(in the rows, 128 means zero)
One turn or mirror swaps these rows in pairs. Which row does each one swap with?
The rows were stretched afterwards, more along some directions than others.
domi: [107  88 124 136 137 107 100 131 114 118 140 141 161 115 128 150 115 173]
Vef: [113  82 101 123 144 107 136 140 114 129 161 119 133 133 144 149 125 172]
binen: [111  89 107 129 133 109 137 135 117 131 168 122 125 134 142 149 129 163]
dor: [101 108  97 113 150 117 115 136  94 146 139 114 131 121 150 138 120 154]
Mis: [129 110  88 108 161 108  87 132 101 140 111 126 148 107 148 128 108 151]
mav: [118  79 104 117 157 102 111 131 111 129 126 121 158 121 132 150 112 178]
rut: [123  88  94 122 166 113  89 132 114 135 111 150 162 110 137 115 106 167]
gonus: [121  82 102 127 160 102 110 128 123 128 127 139 164 116 118 142 113 172]
Sofe: [114 104 116 122 159 127 105 118 135 117 126 159 167 126 111 123 125 169]
gulub: [123 129 102 120 124 118 117 128 127 144 122 136 147 136 142 116 119 135]
sonug: [124 129 103 122 124 122 113 125 126 141 124 136 144 138 143 120 123 135]
modo: [118 110 128 143 124 105 125 118 130 136 165 132 138 113 110 140 125 146]
kag: [109  86 118 134 135 103 104 132 108 120 138 136 162 119 136 151 112 167]
feb: [100  89 130 141 139 117 101 116 121 138 140 152 174 117 111 120 111 173]
popam: [ 97  79  93 109 155 106 111 136  94 143 138 101 139 111 155 149 127 167]
gel: [119 125 100 126 134 115 123 116 112 138 122 136 133 134 122 131 117 121]
Nelap: [119  93 112 138 133 106 128 120 131 135 158 142 146 110 106 126 123 152]
dida: [117 133 101 112 123 101 122 128 100 146 136  96 113 129 168 152 131 124]
kenet: [117 114  98 135 125 111 122 135 117 134 145 128 137 123 149 145 122 143]
sab: [117 108 106 146 132 116 132 110 111 145 141 149 137 132 110 122 102 130]
Ref: [117 128 105 115 121 103 125 128 108 140 138  98 140 130 139 149 128 134]
Lasat: [105  73 114 133 159 119  91 124 125 137 126 154 171 108 124 116 117 179]
firop: [115 122  97 111 127 100 126 132 108 138 135  99 144 129 144 146 126 144]
Keva: [112 101 103 129 132 109 134 133 116 135 166 116 121 135 149 153 132 159]
bebib: [113  82  97 127 142 105 136 142 115 134 162 122 133 128 146 146 128 169]
gasan: [118 110 129 136 123 108 108 120 124 138 148 135 154 132 133 137 118 153]
karuz: [114 105 119 129 141  97 101 126 117 124 138 123 158 118 141 151 127 171]
sib: [114 124 107 128 125 115 127 116 114 140 129 131 127 138 121 137 119 122]
buz: [112 120 130 114 122 117 122 130 111 139 138 121 134 125 141 139 123 126]
Bug: [118  85  87 117 140 109 114 128 114 138 131 131 140 118 151 138 114 152]
Noke: [113  94 105 130 135 108 136 136 118 134 166 122 123 133 144 154 130 166]
ragut: [127  96  86 113 152 123 103 121 122 138 113 146 140 119 139 118 110 151]
furub: [107  74 100 139 155 104 113 134  97 122 154 136 155 110 136 150 104 183]
fab: [108  83  83 110 144  96 120 127  91 141 129 100 143 129 153 146 116 158]
nivev: [126 104 114 135 135 116 126 115 137 136 150 150 140 116 101 116 119 142]
gim: [115  94  93 112 136 101 116 119  98 148 122 113 150 144 153 136 113 151]
dapit: [115  92  91 114 140 104 112 120 101 145 120 115 154 147 152 137 112 159]
zod: [119 130  94 112 136 106 122 125 104 142 146 102 120 131 149 151 129 135]
bim: [121 103 123 141 134 110 128 118 134 131 161 144 138 116 100 130 123 149]
borud: [128 100  86 107 172 106  83 136 102 133 111 132 156 103 149 130 109 166]
naro: [115 119 111 142 112 101 137 117 120 138 150 118 143 128 119 149 123 130]
tup: [119 103 125 142 126 106 125 117 133 134 165 138 139 110 105 138 124 152]

Swapped with Mis: dapit
Swapped with buz: Sofe
Swapped with bim: binen

